Named turns come first, each shown by rows before and after it. Which turns, in which order, take the first row of each pair that follows to the second? Write the first one first, as in the answered first pair.
J_191:
[ 39.6  21.5  -0.9  -3.4 -29.7  48.8  15.0  18.3] => [ 53.6  -0.7 -41.5  -6.8   7.2 -27.0   0.2 -13.1]
[  1.8  25.6 -13.0 -12.6  35.9  39.5  47.0 -21.3] => [-16.3 -12.0 -28.0  -0.9  40.9 -35.8  21.9 -40.8]
[ -4.3 -25.3   9.3   6.1  21.8 -15.0   1.2  -2.4] => [-13.4 -18.4  24.3  11.1   5.9  13.5   4.9   7.4]
[ -2.7  -3.7  16.9 -10.6 -46.3  12.7 -19.6  17.8] => [ 40.6  17.3  -8.2 -19.8 -13.7  21.0  -6.2   7.3]
J_572:
[-45.3 -20.0  -0.3  -7.1 -16.5 -36.3  19.0  -1.6] => [  5.7  27.2  -3.3 -22.1  -2.2  33.1  42.5  11.0]
[-26.7 -15.8  13.0   3.5 -13.5 -25.1 -42.2  18.2] => [-41.8   4.2  11.4 -19.7  27.7  29.6  20.6   7.3]
[ -9.0  -2.9 -23.2 -19.3  -5.0  -2.2  -6.4  -2.4] => [ -5.0   5.6 -25.7 -21.1  -1.6   6.3   1.7   0.3]
J_477:
[-17.3  -3.1   4.4   7.4   8.1  -8.6  -7.2  -0.6] => [  5.6   2.7  -1.7   7.6  12.1  -8.7 -17.7  -5.6]
[ -1.8   3.2   1.5 -11.9   3.3  25.2   5.6   9.6] => [-18.9 -13.4  -0.3  -9.1   8.3   0.0   4.0  -0.1]
[-11.3  15.7  24.5  -8.9  -8.1  51.0  26.6  13.6] => [-49.3 -30.3  11.2  -3.7  10.7 -21.7  19.4  -9.3]
J_86:
[11.6 10.3 23.2  1.1  2.5 43.7  9.9 14.5] => [-11.3  -5.5  24.9  -1.1   8.0  37.5  21.8   8.8]
[ 14.8  13.8  -2.4  -2.5 -11.0  27.2  -0.6   2.7] => [-12.9   5.1  -3.4  -8.2   6.4  23.2  18.6  -4.0]
[-38.9 -11.4  -0.3  -8.8  22.3   1.0  22.2  -6.1] => [-18.4 -14.7  14.8   6.9 -29.1 -14.4 -29.0  21.2]
J_299:
[-37.2 -16.6  -4.1  -7.4   4.6  -2.2   6.1  -0.2] => [ -9.9   4.8 -18.7 -15.2  27.1   8.5  24.0  -6.6]
[ 23.2  11.7  -1.7   3.6 -14.1   0.9 -13.4   4.4] => [ -5.8  -5.8  10.1  10.8 -24.3  -7.7 -14.0   3.8]
[-18.4  -9.6  15.8  10.8 -23.2   5.3 -14.5  11.3] => [-30.6 -13.9   9.5   4.2  -0.9  10.7  14.3   0.5]
[ 2.3  7.0 12.8  3.1 -5.7 16.9 -3.1  8.5] => [-5.2  2.2 13.0 -1.0 -8.6  9.9  0.5  5.4]
Now pairs of rows:
Between the rows of a pair lie 2 to 3 turns.
[20.4 16.7 -7.3  7.2 28.1 63.4 41.1 -9.2] => [-50.8 -18.3  16.4  16.1   4.7  46.6  38.6  -8.2] : J_572, J_572, J_191
[  4.9  35.1   5.2 -12.2   4.2  47.1  28.0  12.4] => [-46.1 -22.8   8.2   3.8  -5.1 -41.4  -7.6  -5.2] : J_191, J_191
[ 52.0   9.0 -16.8   2.4  13.6 -11.7 -22.5   2.2] => [-47.1 -10.6  21.3  -0.3   4.8  19.4  26.7  10.0] : J_477, J_572, J_572
[ 17.9  18.8  19.6   1.0 -37.2  36.2 -17.0  38.3] => [-66.3 -25.8  14.2  -4.5  -1.0  -4.1  20.3  11.5] : J_572, J_191, J_477
[-13.0  -3.8  38.0  -3.0 -28.8  48.0  -2.7  34.0] => [ 57.9   0.3 -28.2 -10.9  46.1 -10.5  -0.5  -5.4] : J_86, J_191
